Look-ups in named tables: a row name and a column name give one cell, copied from the table.

Zoruz =
	Pagevi	Kolif
Devi	-82.42	20.96
Vuz	77.11	41.25
Lilu	-63.55	28.34
Dib	31.41	-5.91
Beku	-63.55	37.12
Tiku	-63.55	31.02

What is the Kolif of Lilu in Zoruz?
28.34
What is the Pagevi of Devi in Zoruz?
-82.42
What is the Kolif of Vuz in Zoruz?
41.25
What is the Kolif of Beku in Zoruz?
37.12
What is the Pagevi of Beku in Zoruz?
-63.55
What is the Pagevi of Lilu in Zoruz?
-63.55
What is the Pagevi of Dib in Zoruz?
31.41
What is the Kolif of Tiku in Zoruz?
31.02
What is the Pagevi of Tiku in Zoruz?
-63.55

Valu.csv
,Vepu,Ral
Zugo,181,158
Vavosi,128,68
Lutune,226,49
Gigupud,77,26
Zad,81,23

Gigupud, Vepu => 77
Zugo, Ral => 158
Zad, Ral => 23
Vavosi, Ral => 68
Lutune, Ral => 49
Vavosi, Vepu => 128
Gigupud, Ral => 26
Zugo, Vepu => 181
Lutune, Vepu => 226
Zad, Vepu => 81
Row with the largest Ral: Zugo

Dekir:
,Pob,Rize,Salenog,Gugedam
Vosigik,6588,6761,7938,8560
Zezetum,6345,6614,8189,8916
Noso,5921,5878,5224,7973
Lobaf,6958,6874,7671,8136
Divemel,3645,3938,6191,6565
Bamub,8127,7087,6148,7047
Rukin,7668,8715,8727,8980
Beb,8993,8917,1077,2369
Bepazo,7702,6900,6616,8577
Vakilef,4730,5600,8906,8973
Fod,6684,6220,8072,8303
Sim,7146,7771,5261,5625

What is the Pob of Rukin in Dekir? 7668
What is the Rize of Noso in Dekir? 5878
What is the Salenog of Bepazo in Dekir? 6616
What is the Rize of Sim in Dekir? 7771
What is the Salenog of Lobaf in Dekir? 7671
What is the Gugedam of Vosigik in Dekir? 8560
What is the Gugedam of Divemel in Dekir? 6565
What is the Pob of Vosigik in Dekir? 6588
What is the Rize of Bepazo in Dekir? 6900
What is the Gugedam of Noso in Dekir? 7973
What is the Salenog of Divemel in Dekir? 6191
What is the Rize of Vosigik in Dekir? 6761
What is the Gugedam of Zezetum in Dekir? 8916
What is the Pob of Zezetum in Dekir? 6345
What is the Pob of Vakilef in Dekir? 4730

Gan:
,Fudugu,Sadu,Salepa,Piligub,Tukir,Revoti
Tun,128,61,126,91,163,112
Sirufaz,143,79,156,91,70,152
Fon,54,4,160,102,92,142
Pebipem,232,85,110,110,153,130
Kun,107,45,126,89,100,60
Zized,130,49,148,112,113,186
Dafimo,70,120,111,111,75,162
Koze,90,169,118,58,182,134
Dorove,123,228,105,47,146,107
Vini,50,155,100,84,38,78
Totuzuk,136,64,175,84,102,179
Sar,136,91,115,104,7,70
Ruvolod,115,24,109,140,97,139

Totuzuk, Piligub: 84
Pebipem, Tukir: 153
Zized, Salepa: 148
Sar, Piligub: 104
Kun, Salepa: 126
Tun, Revoti: 112
Dorove, Tukir: 146
Which row has the largest Tukir? Koze

Remupes =
,Dak,Bis,Gul,Vulo,Fil,Vusilar
Manefu,370,607,726,454,455,780
Tiseso,729,591,600,497,436,661
Zuva,643,405,547,566,316,537
Mok,819,812,524,491,775,605
Lona,640,796,428,558,984,446
Fomefov,544,472,701,480,232,748
Tiv,502,520,415,624,730,347
Kozun,620,737,383,593,986,368
Likerip,697,839,449,540,987,486
Lidivu,617,397,577,551,277,573
Fef,423,633,703,458,489,762
Tadabi,307,585,740,455,441,787

What is the Vulo of Tiv in Remupes? 624
What is the Dak of Kozun in Remupes? 620
What is the Vulo of Zuva in Remupes? 566
What is the Gul of Fomefov in Remupes? 701
What is the Dak of Tiv in Remupes? 502
What is the Fil of Tadabi in Remupes? 441
What is the Dak of Likerip in Remupes? 697
What is the Fil of Tiv in Remupes? 730
What is the Vusilar of Tadabi in Remupes? 787

Radok:
        Bevabud  Dep  Firanut  Bav  Bem  Kenu  Tibosot
Tanabe      394  490      115  527  297   250      452
Nogo        453  423       29  641   55   334      291
Gezemu      193  640      204  615  223   754       61

Bav of Nogo = 641
Bevabud of Tanabe = 394
Tibosot of Tanabe = 452
Firanut of Tanabe = 115
Bav of Gezemu = 615
Dep of Nogo = 423
Row with the largest Dep: Gezemu

Tig:
	Rategif	Minonus	Rab	Leraten
Fem	-1.074	6.570	5.846	1.725
Nobif	6.306	2.634	0.761	0.898
Pokoz	4.431	-6.343	-8.543	3.590
Sigon	0.936	-1.810	2.535	7.256
Videto	6.078	3.636	-0.017	1.656
Sisogi	1.597	0.776	-1.968	1.599
Bise	5.352	2.324	-0.567	-0.079
Lis	1.372	-2.514	-1.365	4.723

Pokoz, Rab: -8.543
Videto, Leraten: 1.656
Bise, Rab: -0.567
Fem, Minonus: 6.570
Sigon, Rab: 2.535
Lis, Rategif: 1.372
Videto, Rategif: 6.078
Nobif, Rategif: 6.306
Nobif, Rab: 0.761
Nobif, Leraten: 0.898
Pokoz, Leraten: 3.590
Videto, Minonus: 3.636
Bise, Minonus: 2.324
Sisogi, Rategif: 1.597
Fem, Leraten: 1.725
Which row has the largest Leraten? Sigon

Nar =
cols = Dinum, Nis, Namoz, Kapizi, Fafitam, Rugokov, Bufin, Tum, Seli, Velo
Ref: [3.0, 6.4, -3.9, 1.5, -5.1, 2.4, -6.4, -5.0, -1.4, 0.4]
Zok: [0.9, 4.5, -1.5, 3.9, -5.6, 5.1, -4.9, -5.0, -0.9, 3.8]
Tekuvib: [5.4, 2.8, -0.4, 2.7, -4.5, 5.2, 0.7, -3.6, 5.5, 6.7]
Tuk: [4.1, 0.5, -1.1, 3.5, -2.1, 3.0, 1.5, -0.3, 6.0, 7.8]
Gop: [-3.9, -5.0, -1.6, 3.1, 6.3, -2.7, 6.7, 6.7, 3.9, 0.7]
Zav: [5.1, 3.0, -0.6, 4.4, -4.4, 5.7, -1.0, -3.9, 1.1, 6.7]
Sizep: [3.7, 6.6, -1.0, 1.6, -4.8, 3.1, -5.8, -4.5, 0.8, 2.2]
Nebigos: [5.8, 2.7, -0.3, 3.9, -4.7, 5.7, -1.5, -3.1, 2.0, 6.0]
Pon: [-1.0, 3.0, -3.8, 5.0, -2.9, 4.1, -3.5, -3.6, -0.8, 4.2]
Peguku: [1.6, 6.2, -2.0, -0.7, -5.3, 1.9, -4.7, -5.8, -4.4, -2.0]
Nazoro: [-4.3, -5.8, -0.9, 3.0, 7.6, -5.8, 6.6, 7.1, 2.6, 2.0]
Gon: [-1.2, -4.7, -2.6, 5.4, 5.5, 1.1, 4.1, 5.5, 4.8, 6.6]

What is the Velo of Sizep in Nar? 2.2
What is the Bufin of Ref in Nar? -6.4
What is the Velo of Tekuvib in Nar? 6.7
What is the Kapizi of Nebigos in Nar? 3.9
What is the Nis of Gon in Nar? -4.7
What is the Dinum of Zav in Nar? 5.1
What is the Velo of Ref in Nar? 0.4
What is the Namoz of Sizep in Nar? -1.0
What is the Rugokov of Tekuvib in Nar? 5.2
What is the Fafitam of Ref in Nar? -5.1
What is the Namoz of Tekuvib in Nar? -0.4
Which row has the largest Fafitam? Nazoro

